Each named turn below is shown by a few rows before and after it. Which turns, in which order, take the first row of each later pair to the second? The first pair is answered.
turn k_364:
[-1.06  1.73 -0.54 -0.45  1.98 -0.59  1.02 -1.08  0.82  1.10] => [-0.76  1.54 -1.32  0.19  0.37 -0.85  1.55 -1.19  1.47  1.59]
[ 0.04  2.37 -3.13  0.30 -0.11  0.94  0.38 -3.43  0.36  1.80] => [ 0.33  2.98 -3.00 -0.40  1.49  1.63  0.28 -2.72 -0.59  0.78]
[ 0.32 -0.64 -0.96 -0.23  0.02  1.55 -1.11  0.13  0.64 -0.65] => [-0.41 -0.62 -0.66 -0.80  1.07  1.01 -1.09  0.42  0.75 -0.40]
turn k_181:
[-0.23 -4.03  2.07 -1.30 -1.61 -2.69  2.48  4.99  0.31 -1.86] => [ 0.84 -2.26  1.51 -2.30 -2.23 -4.30  3.40  3.78  0.68 -3.17]
[-1.65 -1.63  3.30 -2.88  2.29 -3.20  0.84  3.18 -0.61 -3.18] => [-2.06 -4.31  4.44 -0.70 -0.53 -2.45  0.81  3.96  0.13 -1.15]
[ 1.50  0.72 -0.85  1.43 -4.09  1.12  0.99 -1.50  0.82 -1.36] => [ 1.13  2.86 -1.27 -1.47  0.90  0.88 -0.09 -1.44 -1.42 -3.34]
turn k_723:
[-1.45 -1.55  0.61  1.25 -1.58 -1.56  1.15 -1.48  1.32  1.86] => [-1.55 -2.03  0.70  1.87  1.08  1.79 -1.13 -0.40 -1.47  1.64]
[ 0.19  1.63 -0.95  2.38  0.19  1.40 -0.03 -2.13 -0.20  2.57] => [ 0.32 -0.25  0.51  2.63 -2.48  0.62  0.63 -1.33  0.92  1.95]
[-3.65 -1.34  1.79 -1.32  3.82 -5.23 -0.32 -2.00  0.22  1.50] => [-3.00 -4.41  4.46  0.17  2.01 -3.70 -0.52  1.56 -0.35  0.94]
turn k_982:
[-1.77  0.57 -0.92  0.97 -0.68 -0.14  0.60 -1.28  0.54  1.80] => [-0.98  0.02 -0.98  0.93 -2.40  0.05  0.83 -0.79  1.08  0.87]
[ 0.54  2.35 -2.75 -1.00  1.65 -1.08 -0.86 -2.52 -0.62  0.93] => [-1.75 -2.17  0.18  1.20  1.02 -1.26 -0.42  0.10  0.76  3.65]
[-1.49  0.75 -0.56 -1.48  4.42 -3.62  0.43 -1.33  0.10 -0.52] => [-1.97 -4.09  2.50  0.92 -0.07 -2.66  1.08  1.70  2.28  0.53]
Then:
(2 to 3 turns a pair)
[ 1.77  2.66 -1.85 -0.13 -0.10  0.31  1.31 -2.58  0.78  0.91] => [ 0.39 -0.78  0.58  0.09 -2.52 -1.59  3.01 -0.24  2.54  0.52] : k_181, k_723
[-0.18  0.64 -0.32 -1.50 -2.43 -3.66  2.48 -1.13  1.51 -1.15] => [-0.51 -2.63  2.32  0.09 -0.03  1.27 -0.36  3.61 -1.76 -1.47] : k_982, k_723
[-0.83  4.71 -1.02 -3.83  2.69 -6.96  0.71 -1.97  0.00  0.54] => [-0.19  0.42  2.51 -1.35 -5.11 -6.80  3.10  0.53  2.58  0.31] : k_982, k_181, k_982
[-1.00 -1.35  2.29 -2.71  1.34 -1.77  0.42  2.29 -0.90 -3.67] => [-0.45  1.02 -0.34 -1.25  4.47  2.00 -1.37  1.15 -2.92 -2.04] : k_181, k_181, k_723
[ 2.34 -0.60 -2.94  2.26 -2.16 -1.23  2.05 -2.64  0.06 -1.94] => [ 1.88 -1.84 -1.54  2.98 -3.05 -0.83  2.05 -1.79  0.75 -1.18] : k_982, k_982, k_982
[-2.22 -1.99  1.41  0.64  3.04  0.14 -2.27  1.10  0.16  0.80] => [-0.19 -0.46 -0.75  2.34 -2.78  1.08 -0.88 -1.86  2.02  2.12] : k_181, k_723, k_181
[-1.60 -1.41  0.36  1.91 -0.07 -3.95  0.76 -1.15  1.34  2.45] => [-0.95  1.34 -1.07  0.23  3.56 -2.60 -0.95 -2.24 -1.13  1.26] : k_181, k_723, k_723
[ 0.80  0.62  0.14 -1.13  1.46  2.56 -1.02  0.55 -1.90 -1.13] => [ 1.78  1.66 -0.93 -1.77 -0.44  1.49 -0.11 -0.52 -0.83 -1.89] : k_181, k_181, k_181
[ 0.81 -1.74 -1.26  2.64  1.48  0.71 -0.78  3.86 -1.39 -0.85] => [ 1.71  1.25 -4.00  2.38  1.55  0.88 -1.19  0.37 -1.05 -0.46] : k_181, k_723
[-1.78 -2.88  1.49  2.62 -0.42 -0.24 -0.10  1.44  0.55  2.81] => [ 0.94  3.62 -2.43 -0.97  1.36 -0.37 -0.69 -2.17 -1.28 -0.82] : k_982, k_982
[-2.32 -1.62  1.96  0.87 -1.75 -0.12 -0.27  3.20  2.85  0.78] => [-1.31  4.28 -2.10 -1.90  0.01 -1.91  0.44 -1.13  2.27 -0.89] : k_181, k_723, k_723
[ 0.39  0.35 -0.24  0.94 -3.32  3.92  0.48 -0.15 -0.94  1.53] => [ 0.14 -0.86  1.50 -0.39 -2.85  3.03  0.78  1.90 -1.28 -0.38] : k_364, k_723, k_723
[-0.69  3.69 -1.82 -0.78  3.24 -1.89  0.46 -3.04 -0.59  1.24] => [-0.24 -1.45  1.25  4.02 -0.85  3.19 -0.88  0.53 -0.79  3.01] : k_723, k_723, k_181
[-1.34  2.51 -3.28 -1.02  6.03  1.55 -3.80 -2.19 -1.90  3.71] => [-0.79  2.85 -0.58 -5.27  5.83 -2.43 -1.42  0.19 -1.56 -2.48] : k_723, k_982, k_181
[ 1.77  0.97 -0.28 -0.23 -1.08  2.62 -1.31 -0.03 -2.26 -0.99] => [ 1.53  0.12  1.05 -1.25 -3.02 -0.83  0.90  0.57 -0.74 -2.35] : k_723, k_364, k_723
[ 2.79  2.11 -4.21  2.90 -2.32  1.89 -0.39 -3.40  0.65  2.06] => [ 3.50  3.92 -4.05 -0.73 -1.49  0.92 -0.11 -2.60 -0.43 -2.67] : k_723, k_181
[ 2.47 -3.05  1.37  2.92 -5.15  5.39 -0.01  0.52 -0.81 -1.37] => [ 4.07  2.22 -1.69 -0.87 -3.18  4.02  0.21 -1.94 -2.47 -4.69] : k_181, k_723
[-2.75 -2.50  2.62  0.59  2.65 -0.58 -0.54  1.32  1.06  0.52] => [-1.40  1.23  0.41 -1.92 -0.03 -3.16  1.86 -1.92  1.93 -2.18] : k_181, k_181
